In the rows, zero is written as 128.
Each path below is one point turned by a fixed rotation once a step. After each direction that follows a path, write how fast that rotation turns it, in deg/step (0 if it stays still).
Each turn is a multiple of 5 degrees from 10 to 175, or 0.
Each row of a path follows its step; steps can be skipped.
Rotation 1:
step 1: [125 139 127 125 122 134 130 120 137 128 145 122 127 129 131 123 138 131
 129 126 129 130 130 129 127 127 128 127 132 118 128 129 130 132 138]
step 2: [137 120 128 122 122 134 135 119 120 133 129 129 140 133 136 131 134 127
 121 123 129 126 126 126 122 137 127 128 128 137 127 121 130 127 130]
step 3: [129 131 139 132 125 138 118 137 124 131 120 122 128 127 137 136 129 134
 131 132 131 123 130 124 127 116 119 123 126 127 128 123 125 127 131]
step 4: [129 139 127 128 123 140 122 136 125 134 135 141 126 130 126 129 122 123
 126 131 118 134 126 134 132 134 134 130 128 122 132 124 128 129 131]
step 5: [137 114 124 133 122 120 126 132 130 134 127 128 121 126 125 130 122 137
 125 128 121 127 125 130 120 139 119 127 133 130 131 127 133 128 132]
step 6: [129 128 135 136 130 136 128 132 139 124 128 124 126 130 131 119 131 130
 124 128 133 129 120 127 137 127 120 120 139 125 134 133 128 124 117]
step 7: [134 137 130 131 135 134 132 122 117 127 135 124 126 134 124 119 117 127
 132 128 129 125 129 133 124 134 136 130 139 134 123 123 125 128 127]
step 8: [133 118 131 135 130 123 118 132 126 119 131 132 133 129 122 135 134 133
 136 120 136 126 130 133 118 127 131 126 125 128 126 121 132 122 123]
step 11: [125 130 127 134 134 129 124 135 126 125 124 126 131 117 125 133 129 132
 117 133 136 125 134 123 118 125 119 133 133 122 125 134 135 133 121]
step 12: [115 133 122 125 127 137 120 119 133 123 134 127 130 129 125 126 121 124
 126 129 127 127 134 126 140 140 125 132 127 127 123 125 129 121 126]
step 13: [142 121 115 135 126 128 128 117 122 125 132 118 124 125 131 135 129 128
 129 129 127 130 127 133 126 130 127 131 118 130 124 135 125 123 130]
Speeds:
[128 126 129 126 127 128 130 129 129 127 129 129 125 127 126 128 127 130
 127 128 127 129 130 124 129 129 128 128 132 127 132 131 130 134 127]
70
[127 127 125 127 126 128 128 133 127 131 128 131 125 131 127 130 126 128
 130 127 131 129 128 130 128 125 128 129 125 129 130 129 126 128 129]
70
[126 131 129 129 129 127 123 130 127 127 129 131 128 126 124 129 128 128
 129 130 130 127 130 128 127 130 131 129 130 127 127 126 128 129 131]
95
[131 124 127 124 132 128 127 127 127 129 130 128 129 129 125 127 126 124
 128 129 127 128 129 126 127 130 128 126 128 128 128 127 126 128 131]
135
Rotation 2:
step 0: [132 124 133 125 131 136 126 128 121 136 132 119 128 127 129 135 136 136
 129 131 136 131 133 125 127 133 119 129 131 122 132 137 131 121 131]
step 2: [135 117 128 118 125 128 131 127 129 120 133 128 119 123 126 131 134 121
 129 125 129 132 138 127 124 134 123 126 123 124 126 126 135 120 125]
step 3: [131 126 133 131 127 134 124 125 126 132 130 135 134 129 135 126 136 134
 122 125 126 131 129 126 117 133 120 133 123 134 128 125 142 122 125]
step 4: [131 130 137 122 127 132 128 118 126 125 127 132 129 128 126 124 123 126
 142 121 121 134 133 131 127 135 124 128 121 131 137 121 133 128 133]
step 5: [136 129 130 126 126 134 133 131 130 120 128 119 130 129 131 126 136 134
 133 125 131 128 125 138 125 138 122 133 121 128 120 116 127 123 127]
step 6: [129 138 126 132 123 130 126 126 134 128 133 120 135 136 118 116 134 133
 130 125 119 129 131 125 121 136 127 125 127 131 130 127 134 128 128]
step 8: [138 135 129 126 131 124 132 131 126 132 133 115 128 128 133 129 137 137
 123 130 131 123 131 126 128 139 129 131 130 132 136 125 128 131 135]
step 10: [129 122 125 123 130 125 134 128 131 128 139 129 120 125 129 132 133 128
 129 124 125 124 123 120 135 141 119 131 135 120 128 127 133 123 131]
step 11: [133 129 130 125 129 129 123 120 120 129 133 127 131 132 124 136 139 127
 118 134 128 131 128 131 129 128 121 130 136 128 134 126 142 128 130]
step 12: [136 129 126 121 124 133 132 127 124 130 126 139 123 129 128 125 128 127
 135 131 123 126 137 129 138 128 112 130 125 128 132 131 136 126 133]
step 13: [133 122 128 123 129 127 125 125 128 122 135 133 126 122 132 124 139 130
 124 124 122 123 129 142 135 137 128 132 123 126 126 124 135 126 123]
Speeds:
[124 126 128 127 130 128 130 127 129 128 130 131 131 126 127 128 128 127
 129 124 125 127 127 128 132 128 129 128 126 128 131 127 125 127 129]
125
[132 131 128 126 128 130 126 128 125 127 128 128 128 131 131 128 129 128
 131 128 131 126 129 129 131 127 129 129 126 127 130 128 124 129 130]
95
[129 130 127 130 126 128 126 128 128 127 129 132 127 127 125 127 125 126
 129 127 127 131 130 126 128 129 125 129 129 130 129 128 124 132 128]
135
[129 126 131 128 128 129 128 125 127 125 129 133 129 126 128 129 128 128
 127 132 128 127 130 127 128 127 126 130 125 124 128 128 130 127 126]
35
Rotation 3:
step 0: [134 116 128 132 127 127 124 122 121 133 126 127 128 123 137 121 121 126
 134 122 131 126 127 126 129 123 128 134 123 119 114 120 136 128 132]
step 1: [125 135 125 141 132 129 119 125 124 135 129 123 121 127 122 131 120 132
 134 133 129 121 122 136 134 122 121 122 130 128 125 118 124 133 119]
step 2: [135 128 123 124 124 130 118 127 132 128 134 122 127 121 127 129 120 130
 132 122 130 136 134 130 118 117 127 128 126 120 137 128 137 135 119]
step 3: [134 127 131 130 132 130 122 121 123 131 137 126 122 123 123 113 130 127
 134 124 125 127 126 140 128 131 135 121 122 116 131 124 127 118 133]
step 5: [129 139 129 117 128 128 116 135 129 130 119 127 125 118 125 120 119 133
 130 128 123 135 129 126 132 122 129 126 133 120 121 122 133 128 133]
step 6: [137 133 131 130 119 126 120 130 122 127 129 129 129 122 125 128 132 117
 135 132 135 128 137 135 135 126 128 115 135 125 131 129 124 120 118]
step 7: [130 131 121 128 116 130 130 124 117 124 129 128 131 128 132 120 121 136
 129 118 121 137 135 134 137 137 126 130 133 122 132 132 132 131 125]
step 8: [124 142 136 120 130 133 128 118 113 129 134 127 128 124 122 120 137 126
 130 126 127 131 128 123 129 124 123 131 135 126 123 119 126 127 128]
step 10: [125 134 134 130 128 144 120 129 130 120 128 131 120 133 128 125 121 133
 128 118 125 127 137 131 129 132 134 127 140 124 124 124 120 130 122]
step 11: [136 126 133 126 132 134 133 123 118 124 132 130 136 123 138 126 132 124
 134 123 132 136 137 131 124 124 132 120 128 136 125 119 130 138 124]
step 12: [122 134 116 127 132 129 128 114 129 128 128 128 129 140 131 122 121 122
 134 129 127 129 133 135 134 133 125 123 130 125 125 118 129 134 139]
Speeds:
[129 125 129 128 126 127 129 126 129 126 130 126 128 126 129 127 128 128
 129 126 126 132 129 129 127 130 132 127 129 129 131 128 123 127 126]
90
Rotation 4:
step 0: [134 121 127 129 131 122 136 120 124 120 132 118 131 126 135 126 125 122
 125 132 130 122 132 134 122 126 139 130 121 128 127 118 131 131 129]
step 1: [123 119 117 131 134 128 121 119 125 133 124 121 129 129 123 125 129 116
 121 138 130 127 131 136 131 124 124 127 125 124 134 124 125 133 128]
step 2: [136 119 122 131 117 122 124 126 126 135 130 129 122 131 132 123 119 123
 119 128 121 133 129 126 129 129 124 121 118 122 126 122 128 131 135]
step 3: [122 130 122 132 117 135 130 129 126 127 129 124 128 128 129 129 131 130
 120 126 128 134 120 131 127 129 132 129 114 121 140 117 123 130 132]
step 5: [130 126 131 136 116 118 133 121 126 124 131 137 135 120 128 135 125 126
 125 128 127 129 124 128 118 122 138 124 128 132 133 130 124 132 131]
step 7: [135 118 123 133 123 128 120 124 134 124 135 130 122 127 128 131 125 128
 124 131 139 123 131 128 122 121 116 127 132 129 124 131 123 132 137]
step 8: [131 127 129 139 122 129 128 131 134 120 136 125 122 129 131 127 131 117
 127 119 131 128 119 127 129 128 122 125 130 129 128 115 128 139 128]
step 9: [117 127 124 131 124 135 131 133 135 133 129 123 122 128 127 128 130 126
 125 128 121 126 124 121 130 123 120 139 134 125 131 129 123 141 135]
step 10: [138 122 128 130 120 124 139 130 136 127 130 132 124 132 119 120 134 132
 130 124 119 127 125 125 121 123 133 133 132 124 129 129 129 132 137]
step 11: [125 125 120 132 128 132 140 124 120 120 125 127 120 124 120 128 129 128
 132 129 129 132 121 126 125 121 137 136 133 135 133 122 133 132 125]
step 13: [138 120 125 121 126 121 134 130 118 127 136 132 121 131 139 126 133 127
 119 127 136 126 121 128 125 125 127 126 134 132 132 122 125 130 124]
Speeds:
[131 128 127 127 131 129 127 127 129 131 129 130 127 130 127 129 127 129
 129 128 126 125 130 125 128 123 127 124 128 127 129 130 127 128 130]
135
[129 127 124 127 129 129 127 130 128 129 129 132 126 128 130 128 127 128
 128 126 132 130 130 130 130 129 124 127 125 130 128 126 128 131 127]
65
Rotation 5:
step 1: [126 131 129 124 135 126 125 121 123 127 132 128 134 139 120 129 133 122
 119 128 119 128 127 132 130 121 122 133 122 128 132 119 128 129 132]
step 2: [134 126 129 124 125 123 128 131 134 127 133 129 123 134 128 124 122 120
 126 123 122 126 132 121 131 128 135 124 132 127 131 115 129 115 128]
step 3: [123 128 127 128 126 126 123 124 119 121 124 129 120 129 130 128 126 125
 137 124 130 127 135 123 133 135 124 137 133 123 137 126 131 127 119]
step 4: [126 131 129 128 130 123 129 137 122 125 123 122 135 133 132 132 135 130
 132 127 123 128 123 124 119 127 130 121 136 116 133 130 133 130 121]
step 5: [136 128 122 129 133 124 132 132 118 129 124 130 134 128 123 120 121 126
 131 128 129 123 124 119 116 126 121 133 130 133 124 128 127 132 132]
step 6: [129 124 131 122 121 136 131 125 127 133 134 134 130 136 127 125 118 140
 128 130 127 126 125 121 129 122 120 121 126 127 135 130 123 130 125]
step 7: [136 130 126 127 127 129 126 132 125 125 135 129 122 139 127 127 136 138
 127 129 139 134 127 131 132 130 127 129 133 140 132 126 134 129 130]
step 8: [129 132 126 122 128 131 130 131 132 123 121 136 133 138 130 127 135 126
 124 117 127 128 142 135 124 131 125 126 124 126 132 130 125 132 134]
step 11: [137 128 132 130 137 134 128 130 127 117 135 126 126 128 135 127 133 120
 132 126 126 124 123 125 130 125 123 127 131 127 130 135 124 124 117]
step 12: [126 121 120 131 129 121 130 141 124 125 136 134 136 124 131 136 126 124
 122 127 130 133 127 126 124 128 121 133 128 127 134 126 123 130 124]
step 13: [116 132 132 121 130 128 134 134 127 123 131 132 130 130 126 123 123 132
 130 133 141 123 129 125 119 127 127 126 122 129 127 123 126 118 125]
Speeds:
[132 127 132 128 125 130 127 127 128 127 126 128 128 127 127 130 131 126
 126 127 129 128 129 131 130 125 129 128 126 129 130 128 126 128 131]
40
[131 126 127 131 127 130 130 127 125 128 126 124 130 127 127 128 126 126
 131 129 126 126 127 129 127 126 129 127 127 128 126 132 130 131 126]
65
[127 124 126 129 124 129 131 129 130 128 127 128 128 125 129 124 125 127
 127 126 127 131 129 124 129 127 127 130 126 128 130 128 127 127 129]
110
[127 131 128 126 129 126 131 131 128 127 127 129 132 124 125 127 130 127
 125 127 125 126 127 131 126 129 127 128 128 130 130 128 129 130 128]
95
[125 128 130 127 130 131 127 129 127 131 129 126 126 128 127 128 131 130
 129 127 123 128 128 128 129 126 126 130 127 127 130 130 125 128 126]
140
Rotation 6:
step 1: [132 123 129 129 132 132 144 132 124 125 118 124 131 128 127 134 123 130
 122 127 137 127 129 134 120 128 128 120 130 119 131 120 131 134 140]
step 2: [140 131 119 126 131 131 131 129 123 128 126 127 124 121 130 131 121 130
 121 132 126 125 129 125 124 129 127 131 121 114 133 135 142 133 139]
step 4: [142 122 128 127 126 127 139 127 129 135 121 125 127 121 130 131 126 130
 126 134 125 130 123 131 118 115 130 128 120 125 128 130 135 117 121]
step 5: [131 129 130 131 137 134 133 136 129 128 121 125 134 126 125 130 130 124
 118 131 127 126 116 128 122 119 119 124 118 120 127 122 132 136 118]
step 7: [131 134 129 127 132 137 141 133 119 126 125 131 128 130 129 133 124 130
 126 127 129 123 125 130 119 125 134 124 131 111 133 125 138 132 137]
step 8: [139 122 122 123 127 127 134 124 127 126 127 124 125 115 135 128 126 133
 128 125 131 122 128 125 126 131 128 126 116 113 134 131 136 137 129]
step 9: [138 128 130 129 113 132 135 126 128 137 120 122 128 128 130 125 130 125
 124 126 132 131 125 135 120 117 124 126 118 123 136 127 138 130 132]
step 10: [139 127 126 127 131 128 139 128 128 125 127 119 131 118 127 137 124 125
 119 134 125 131 121 127 116 119 120 124 119 125 123 131 128 123 126]
step 11: [140 128 129 129 137 131 125 132 132 131 112 130 127 132 124 130 125 124
 117 131 134 122 119 124 124 121 127 125 121 121 125 122 133 134 126]
step 12: [135 131 130 127 135 133 141 136 127 128 119 123 124 128 118 133 131 138
 129 134 127 122 124 133 126 132 135 124 118 117 128 125 133 124 132]
step 13: [131 128 128 123 128 134 139 130 125 130 124 132 129 125 136 129 119 134
 127 125 127 123 120 125 119 126 130 129 127 109 140 123 130 134 126]
Speeds:
[127 130 128 132 127 129 128 128 124 130 130 131 127 132 127 130 131 127
 128 128 126 127 126 127 130 126 126 125 127 128 129 128 132 129 129]
160
[126 127 129 129 130 131 129 130 128 129 125 129 130 130 127 127 129 132
 131 130 126 127 126 125 128 129 129 129 129 126 125 127 126 128 124]
55
[130 127 127 131 124 127 128 127 128 131 130 128 132 128 130 129 128 130
 129 126 127 127 131 128 125 130 127 129 128 126 125 130 128 131 131]
60
Rotation 7:
step 0: [123 138 130 129 140 126 126 123 117 127 129 132 142 136 128 126 120 134
 129 131 124 129 127 122 121 126 128 132 124 123 121 124 128 131 136]
step 3: [132 133 125 137 137 130 126 133 118 133 127 122 134 121 133 120 130 117
 131 124 126 130 133 121 122 131 122 137 121 129 128 130 136 130 125]
step 4: [128 131 127 132 128 130 136 133 125 128 128 140 122 127 121 115 124 132
 133 122 132 131 122 123 123 133 128 127 132 132 118 130 119 123 119]
step 5: [134 122 119 117 132 134 125 124 125 126 124 127 134 120 120 127 122 136
 130 129 134 130 137 122 126 132 121 128 121 132 130 123 135 128 119]
step 6: [133 137 127 126 120 128 134 132 114 115 131 123 134 127 124 121 127 122
 135 123 132 129 122 130 128 130 132 137 131 124 127 120 132 133 126]
step 7: [135 135 129 116 133 127 120 138 127 136 128 137 132 130 122 123 133 135
 129 119 124 126 135 133 126 126 134 129 132 126 125 129 130 124 116]
step 8: [134 138 133 127 128 125 125 118 123 124 125 125 129 131 111 127 124 126
 121 128 131 132 131 117 122 127 124 124 127 117 132 122 129 123 128]
step 9: [139 133 131 128 128 131 130 128 120 131 123 129 139 128 130 124 128 137
 127 130 125 119 126 121 119 132 139 131 132 127 124 131 128 142 132]
step 10: [130 135 120 117 130 133 128 130 128 133 124 128 130 127 124 121 127 121
 129 133 121 132 129 129 124 127 125 122 136 121 111 126 130 119 134]
step 11: [130 138 131 121 123 118 129 134 127 133 128 124 122 116 126 123 124 128
 123 127 125 129 131 117 116 128 122 128 123 133 133 129 132 136 133]
step 13: [123 131 119 123 131 128 133 127 127 130 128 131 120 127 129 120 126 128
 136 133 122 125 137 111 124 131 127 133 130 128 120 124 125 126 115]
Speeds:
[126 128 128 129 126 129 130 127 127 127 126 125 126 128 126 128 126 122
 128 130 129 127 127 128 127 127 129 127 132 127 129 128 128 124 126]
160
[130 129 130 128 131 129 126 130 129 126 130 129 125 126 127 128 130 127
 128 128 124 127 123 127 129 125 127 128 127 127 130 128 131 128 126]
80
[130 127 128 128 130 124 128 126 129 129 128 129 128 130 125 129 127 128
 129 128 128 125 128 132 126 128 131 128 128 123 128 126 130 130 129]
40
[128 125 128 126 129 127 127 131 127 131 127 126 128 127 130 129 126 128
 126 129 127 123 131 126 126 128 129 129 129 130 130 129 128 131 124]
175
[128 126 129 127 129 128 129 129 125 127 131 126 124 127 126 128 128 130
 127 130 126 129 132 127 128 129 130 124 126 128 129 127 129 125 130]
125
